Each run below is a few steps of one of 7 hidden systems, one row a step.
seq 1, j760:
[[  5   1 -15  -5   6  15 -18  23  17  18 -14   4 -10  -7   4  23   9   8]
 [-17  -2  -3  28   5  20  -2  11  -8 -12 -18   5   0   6  -8  19   1  23]
 [-20 -19   6  15 -12 -20  -6  -4 -20   1 -17   7  18  -7  -9   2 -18   0]
 [  8 -20   8  -9  -8  -2 -12   2 -12  24  -2 -18  13   6 -12   6 -20 -26]
 [ 31  -9  10  -6   5   9  -6   1 -18  -3   2 -18 -14  33 -11  -5   3   6]
 [ 24   1   5  -4 -11  -9  -6   5 -11  -8 -12  32  -7  15  12 -23  12  16]
 [  9  11   4 -13 -19  21  -6   8   3  22 -12  31   1 -16  26  -2 -10  -3]
 [  4  13  -2  -1  -7  33  20  -7 -10   9 -16  -8 -10 -15  -8  19 -14  13]
 [  5  -6 -16  23 -11 -12  30  -8 -21   6 -12   4   5  -7 -26   0   9  12]]
seq 2, j473 (9 x 18):
[[ 15  47  -4 -25  -7 -19 -17  19  25  -2  24 -24  -8   3  -2 -17  28 -24]
 [-32  18  26 -15  36  23 -21   2  36 -21  15   9   1  24  -9  10 -10 -28]
 [-22 -49  -1 -15  25 -12  -6 -21  11   3  30  15  44   5   1  -5   7 -23]
 [ 23  -1 -14 -55 -29 -31 -24  -4  -5  10  12 -16  33  15  -8 -12  26 -10]
 [-18  39   3 -44   1  22 -23   2  20 -34  -1  -7   9  19 -11  23  18  21]
 [-31 -13   3 -12  37  11  21 -39  18 -43  41  -5  23   3  10  -3   9  12]
 [ 31  -3   1 -51  -5 -14  20 -38   7  12  41   0  16  -6  11 -34   6 -27]
 [ -6  51  -1 -48 -24  19  -5   3  31  15   2  22  22  -1 -27  13  16 -25]
 [-49  14   1  10  20 -10  12  -9  25 -38  22  17  32  21 -41   2  28  -6]]
seq 3, j901:
[[-23  10  -4 -16  33  23 -10   1  44 -27  33   7   4  -9  39   1  20   6]
 [  3 -19  30   9  15   5  44 -44 -17 -14  35   8   9   7   1 -35 -26 -20]
 [  3   1  -5 -23  -6 -49 -11  -6  23  36  -6  36  12 -10 -25 -15   4 -50]
 [-27   6 -15 -42  21  12 -19  -5  41 -16  42 -27  26 -22  31  15  21  -3]
 [-10   0  44  -3  -7   4  29 -40 -29 -35  38  -9  23  23  -4 -39 -28 -16]
 [-14  19   7 -21 -18 -51 -13 -13  20  12 -24  68  19 -10 -23 -17  -1 -31]
 [-44  10 -26 -21  14  20   4  -7  47  -8  39  -7  30 -52  44  18  16   0]
 [  4  15  44   9 -21  21  49 -29 -24 -15  56 -18  18  10   5 -48 -28 -38]
 [ 18  33   6 -37 -17 -61 -18 -10  30  13 -14  65  -4  -1  -9 -38  12 -33]]
seq 4, j901 (9 x 18):
[[  5  11   2  -8 -42  11  -2   5 -28  -2  -7  -2  22   4  10  -5   2  16]
 [ -2  22   6   9 -21  -9  -9  11  -9  -8 -26  16 -11 -21  28  -8 -10  16]
 [ -2  28  -6  18   2   9  20  -2   9  -2  -9  -2 -26 -32   9   4  -7  11]
 [ 26  17 -14  17  -3   1  31   1  -3   8   8  -8 -16  -4 -14 -13  21   1]
 [ 22  -3 -14  14   3 -22  -8  20   5   0   6  -2 -13  13   5 -21  30   0]
 [ -7 -16   2  18  36  -4 -17   8  14 -17   4  -4 -20  14   8  -1   3   1]
 [ -3 -22   9  10  30  13  10 -13  -1   3  -1   6  -4  22 -29  10  -8  -8]
 [  7 -29 -13 -15  -2   3  -9   4  -5  27  -3   5  22  11 -19  13   9 -10]
 [ -3 -18   2 -17  -8  12 -28  13 -10   8   2 -21  19   4  22  12  -7   2]]
seq 5, j156:
[[ 23  -9  -8  40  10 -22 -11  32  -9   5   4 -27 -28  12   0 -19  15  -6]
 [ -2 -15   8  -9  17  -6 -41   8   6   6 -33   9 -25 -14  28  16 -31   5]
 [-35  15  12 -12  -8  36 -10   0 -10 -23 -18 -17  18  11 -15  39 -14  22]
 [ 33  13  -1   9 -29  15  18   7 -34 -15   1   1   1  26   3 -22  25  33]
 [ 24  -1  -9 -14 -38 -23  -7   1  -7  34 -15  31   5 -32  31 -20  -3  -6]
 [-39  10  15  -6 -16  -1   8 -20  -4   4  15 -25  33 -28  -8   6 -37 -37]
 [ 11   2  11  16  28 -18  37 -34 -11 -38  16 -21 -21  17 -23 -23   1  10]
 [ 15 -11 -38  -6  23 -26   7  -9  23   9 -23  32 -24 -30  14   5  26  30]
 [-26   1 -17  -1   7  47   2  17  27  26  17 -18  20 -28  15  36  -2 -15]]
seq 6, j47 (9 x 18):
[[ -9 -11  -9  40   8   2  -4  26  -5 -13  12 -19  -2   7  10  -4  16   9]
 [  8  -7  18   1  24 -16 -33   9   6 -10 -13  10 -28  19   5  -9 -11  -8]
 [-19  -9  -4   6   3  15 -11   9   9  21 -29  34   3 -13   0  26 -12  -1]
 [ -3   9   0  37 -22  21   1  32 -20  13  -5 -26   2   0  -2   9  -4   0]
 [ 14   4  11  -1 -17 -39 -29  10 -21 -10 -22  -5 -11  20 -10 -16  -3  -1]
 [-27 -18  -4   3  -7  -9 -10  -7  -7  -7 -26  36  21 -17  18  11  -6  22]
 [ -5  10   3  38  -2  30  11  15 -15 -18  -5 -18 -18 -11  27   6  -8  28]
 [ 34  20   4   5   3 -22 -13  14  -1  -5 -30  14 -44  20 -12 -15  10  13]
 [-11 -21 -17  26  -7 -12   2  12   4  21 -20  58  16 -15   6  -3  10   2]]
seq 7, j158:
[[ -7 -24   4   7  -6  13  28 -23 -15   3   8  35  31  -1   4 -12  -3   3]
 [ -7   0   2  29 -18   8   7  18  -5  29   7  -8   7 -32  19  -4 -19 -25]
 [ 15  22   3  15   0 -19   0  13  -1  12 -11 -24 -27   7 -38   0  -4 -23]
 [ 22 -30  -5 -13  19 -16   6 -19 -14 -12  16 -20   0  32 -22 -10  16   8]
 [  9 -29 -12 -14   4  25 -19  10  -2   6   6  -9   7  -4  44  11   8  22]
 [-11  27   2   5  -3  31 -17  26  13   6 -31  19 -12  -1  -4  28  -3  10]
 [-17   7  20   8 -11   2  10 -10 -14 -19  -6  29  22  29 -38  -7  -2  -3]
 [-11 -31   3  14 -18 -26  -3  -5 -23   4  16  -1  29 -13  26 -25 -13 -13]
 [ -5   9 -17  21  -3 -26 -10  21   2  12 -14 -37 -23 -35   7   9  -9  -5]]
seq 8, j473:
[[  7   9  33  12  11 -16 -20  15   8 -12  21   1  -7  57 -30 -31   5 -46]
 [-21 -29  11 -35  22 -12 -50  -6  22   1 -23  49  11   9  15  13 -15  -4]
 [-29 -27 -34 -19  -3 -31 -20  -6  -5   4  10 -52  47 -19 -10  29  19   4]
 [ 43  10   8 -34   1  17  -9   0 -18 -25  22 -46  -7  54 -16  -9  28  19]
 [ -8  14  10 -38  17  55  -5  -9  29 -22  10  46  -2  -5  56   2   1  27]
 [-41   4  -8   4 -19  -5  36 -24   1   3  47 -23  53 -45  14 -10 -11 -30]
 [ 32  24  33 -24 -27  -6  16 -20 -21   5  11   3  10  47 -60 -30  -7 -38]
 [-20  16  -4 -30   9   6 -12 -11  31  -9 -44  87   6   6 -16  21  15  26]
 [-40  -5 -44  14  20 -65  18 -24  17 -27  21 -36  21 -41 -12   2  31  12]]
seq 9, j954 (9 x 18):
[[ -2 -24  38 -28  22   4 -25 -20 -15 -23   9 -18   8  46 -14  -4 -25 -12]
 [-33 -20  10   9 -23 -23 -37  21 -11  19   3   5  44   4  -1  -3 -10 -38]
 [  5  34  11   1 -52 -23  -3   5 -31   1 -12 -32   2 -30  16 -14 -25   0]
 [  4  21  25 -31  -7 -10 -13 -23 -14 -38 -36  34 -13  17  -6  -6 -12  33]
 [-19 -12  -8  32 -12  -7   7   9   3  18 -30  69  19  -5 -14   2   4  -2]
 [ 37  16 -18  21 -17  -1  35   3  -3  41 -18   4 -36 -40   4  -9  -6  -5]
 [ 29  19  -5 -27  39  -3  -3  -9  22 -14 -22  -4 -53  20 -33  13  14  16]
 [-30 -41 -25  41  35 -12   7   6  10  -2   4   6  18  16 -37  17  26   0]
 [ 18 -40 -21  21   5  -6  14   0 -16  27  17 -48  -7 -39  35   0 -12   0]]
seq 10, j47 (9 x 18):
[[  5 -29   6   8  22  12   4  -9  -9  22  -6 -26  -7  18 -47  25 -24 -24]
 [ -3 -26 -27 -16  -3 -27 -29  10  -5  22  -9 -40  18  -4 -20  28  11  -6]
 [-37   4  -7  -5  -4  -6 -42  25  10 -24  14 -26  30   2  19   8  17   5]
 [ -7  14  32 -24   7  34 -35   7   6 -27   2   9  -2  28  28   1 -11   6]
 [ 27  16   8 -34 -22  37  -4   0  -1  24 -23  29 -10  -8  19   7 -14   9]
 [ 16  36 -12   9 -53   3  23  12 -14  26  -4   4   9 -29   1 -12   6  -3]
 [  1  15  13  17 -28 -33  25 -15 -26 -24   9   1  12   6 -14 -39   2  -1]
 [ -2 -34   5  -3  22 -20  22 -47 -16 -27  -5  18   1  -2   2 -11 -12  25]
 [  3 -13 -24   7  39  10  23 -15  15  -5   0 -13 -29 -28  14  16   8  30]]
seq 11, j158, 9 rows:
[[-11 -16   1  -6   5 -11   0 -21 -13 -30   0   4  19  15 -10   0   8  24]
 [ -9  -5  -7  -1 -20   2  -4   3 -11   0  -2  -3  17 -25  40  -3  -2  18]
 [ -2  34  -5  18 -11  -5   6  12   6   4 -26  13 -20 -24  -4   3  -1   7]
 [  5   6   5  11   4  -5  34 -25 -13 -18   4   3  -3   9 -30 -12   0   2]
 [ 21 -26  -3  -6 -10  -1  13 -13 -19  15  15 -10   9 -11  26 -18  -7  -2]
 [ 16   2 -17  12   5   9  -3  21   9  31 -14  -6 -24 -19   3  16   0  -4]
 [  8  11   6   4  11  25  12   0  -2  -8   2  -6  -6  33 -41   9  10   0]
 [ 15 -31  14 -11  -6  12  -9  -7 -21   1  11  12  22  26  15 -17  -2   0]
 [-15 -20  -5  19   1  -4 -25  25   7  21 -17   6   3 -16  15  15  -9  -6]]
seq 12, j156 (9 x 18):
[[  3 -21  15 -24  28 -30 -10 -27   5  -1   2  -8  -2  19 -32  -5 -17 -29]
 [-16   8 -22   0  18 -33 -17   6  16 -21  -9 -25  -5   3 -27  17  28  13]
 [  2  -9 -14  15  16  18 -18  28   8 -13  14 -22 -12  -1  46   1  21  25]
 [ 10   2  23 -31   8  44 -22   2  10   4  -4  32  -6  13  30   4 -15   3]
 [-22  17  12 -12 -29  13  -6   4  -3  -3  -7  33  39  27 -31   4   7  -8]
 [ 14 -20  -7  16 -27 -30   2  10 -29   2  23 -16  31  19  -6 -31  24 -11]
 [ 20 -14   0 -30   8 -48 -26 -11   3   9   6 -20 -12 -15  22 -19 -14 -18]
 [-45  25   7 -18  21 -10 -17 -12  26 -34   2 -21   0 -19   2  19 -12   2]
 [ -8  -1  -5  15  22  26  17  -6   4 -46  22   2   2  21  16  -8  30  41]]
seq 13, j760, 9 rows:
[[ 20 -14  -2 -24  -5 -27  -5 -15  -9  24   4 -17   1 -13   2 -10 -11 -22]
 [ 37   1  -8 -10  14  15  -4  14   9  13   8 -11 -24  22  -6   1  19  -2]
 [  7  -1  -3  15   6  10   1  10  -2 -22  -7  27 -11  10  22 -11  23  35]
 [-22   6  -1  -3 -14  -6 -11   4   6   8 -25  31  10 -33  21   7 -14   3]
 [-14   4  -1  -1  -3  25   7   0  -1  24  -9 -19   6 -12 -25  35 -22 -15]
 [  4 -18  -5  21   4  -3  21  -6 -27 -11   3 -25   7  20 -33   2   7  10]
 [ 16 -25  -3   8 -11 -42 -12   3 -14   4   7   6  11   4  13 -31   8 -12]
 [ 24  -4  10 -20  12  14 -29  14  13  21   2   2 -21   2  29  -2 -12 -15]
 [ 11  14   5 -12  15  32   0  -3   3 -17 -21  11 -25  17  -7  17   5  34]]
seq 14, j954, 9 rows:
[[  2 -22  -7 -17  28 -18   6 -34  17   3 -23  51  -9 -19   8   1  -6  12]
 [  2  -1 -36   4  -8  18   3  24  14  43 -19   8   4 -24 -10  33  22   4]
 [ 31  12 -10  29  10  22  27   8 -14  -7   6 -35 -32  14 -15  -2  17  20]
 [  3 -34  14  -2  60  -8 -13 -14  16 -20  14   4 -21  30   1  -9  -4  -5]
 [-37 -22 -12   6   9  -1 -20  14  16  27  10 -18  27 -21   2  25  -9 -33]
 [  9  10  -1  -8 -32  13   7  -1 -35  -1   6 -66   8  -8  -1  12 -14  11]
 [  9 -13  31 -19   1  -2 -31  -7 -20 -37  -5  10   2  51   5 -16  -4  17]
 [-37  -8  13  31 -12 -12 -20  23   6  11  -6  38  25 -10  14 -10 -13 -29]
 [  9  40   6  -3 -34  -2  26 -12 -14  21 -13 -14 -14 -45   2   0 -34 -11]]

Which system made each of these runs?
seq 15:
[[  3 -17  24  36  46  40  21  -7   4  -8   0  14 -40   9  13   0 -30   2]
 [ -1 -26  14 -13  35  18 -10  -5  21  40   4  -7  -6   6 -27  24 -30 -49]]
 | j954
seq 16, 2 rows:
[[ 19 -12   6  23  32 -18  -1   3  16  12   5   3 -41  -8  14 -18 -16 -22]
 [  9 -16  -7   8   1   2 -24  30  10  49 -10   1  -8 -15   8  13 -12 -31]]
 | j473
seq 17, 2 rows:
[[ -7 -16  15  -2  12  30   9 -16 -12 -10  -1   3   4   3   7   9 -23  10]
 [ 11  -7   0  -5 -17  -6   8  -8 -17  27 -17   9   7  -9 -17   3 -19 -13]]
 | j901
seq 18, 2 rows:
[[  2 -15   6   3 -31   5 -16  12 -26  37 -39   9   8  -7 -10  21 -33  -8]
 [  6  25 -14 -24 -21  27 -20  20  -1  18 -26 -23  -9 -22  13  36  -5  22]]
 | j901
seq 19:
[[  1   2   9   3  19   3  -1   2  -6 -15  22 -56   0  42 -49   4   6 -18]
 [  7  -9  16   9   7 -32  -6  -3  -4 -38  25  14   9  39   5 -49  24  -1]]
 | j760
seq 20 (2 x 18):
[[ 16  -3   9  -5 -16  17 -16  17 -15   2   4  -4  15  36  -5  -7  10  -4]
 [ 12   6   9 -10 -26 -26 -27  12 -11   4 -11   5   4  11   3 -17   0 -10]]
 | j156
seq 21 (2 x 18):
[[  9   6 -15   0   9  18   4   7  -1   1   3 -38 -12   4 -15  20  11   9]
 [ 16  -1 -13 -16  -1 -20 -25  18  12   4   7  -3   4  17  -2  -9  28  -9]]
 | j47
seq 22 (2 x 18):
[[ -3  17  12  14  19  13   4  -6   2  -4 -39  -4 -54 -32  15  22 -45  16]
 [-22   6   0  23  -4  49  32 -10 -17  -8 -35  20  -4 -10 -14  36 -18  42]]
 | j156
seq 23, 2 rows:
[[ -6   0   5   3  38  11  22 -19  18 -10  26 -13 -11  -1 -11   1  -4 -14]
 [ 16  -8  -8 -21  30   9   3  -7  20  14  12  -8  -8  16 -29  11  11 -17]]
 | j47
seq 24:
[[  2  14  21 -16   6  12   6 -18  -1  -4 -16  15 -11   9 -22   4 -22  -6]
 [  6 -10 -23 -19 -10  -8   9 -12  -2  11  -9  10  18 -17  -4   8  15  15]]
 | j901
seq 25:
[[-25  34 -25  27   3  12  12  19  19   4   8 -49 -12 -41   4  24   5  -3]
 [ 13  -3  22  38  31  44  26   3  -3 -14  10  12 -42   6  30 -14 -20  12]]
 | j156
seq 26:
[[-51  -3   3  46  13 -38 -15  20  20  -6   9  13  12 -23  15 -15  -8 -33]
 [-15 -60  13  -3  51   8  -9 -27  -7 -26  20 -24   7  24   4   8 -21   8]]
 | j156
seq 27:
[[ -7 -25   7  11  -6  16 -24  26 -11  29  19 -45  22   4   6  12 -19 -34]
 [-13  18  15 -34 -13 -26 -47   5  -4  -7 -16 -36   5   6 -14  15 -18 -14]]
 | j47
seq 28, 2 rows:
[[ -7 -30  13  12  20  15 -25  16 -14 -14  19 -45  10  45 -14  10   0  -8]
 [-21 -30  25  16   1 -14 -29  10 -20  -5  20 -32  19   7  21 -12 -30 -25]]
 | j954
seq 29, 2 rows:
[[-22   3  -3  10 -12   0 -28  31   3  12  10 -24  17  -9  16   6   0 -19]
 [-16  18  26 -11  -9   2 -29   7  -4 -21  -9  -6   7  22  -8   2 -16  -7]]
 | j47
seq 30 (2 x 18):
[[ 30 -35  -4  21  13 -14  17 -13 -29  -2 -12 -11 -31 -11  23 -13 -15  28]
 [ -1 -15   4 -18  36  11 -48  16  22   7 -28  12 -28   7  13  28 -13   4]]
 | j954
seq 31:
[[ 23  20  15  -7 -21  -6 -16   9 -12  -6  -8  -2 -19   0  26 -20 -11   2]
 [-27   9  10   6   3  26   0  -1   1   3 -17   1  -2 -18  -1  29 -35  -1]]
 | j473
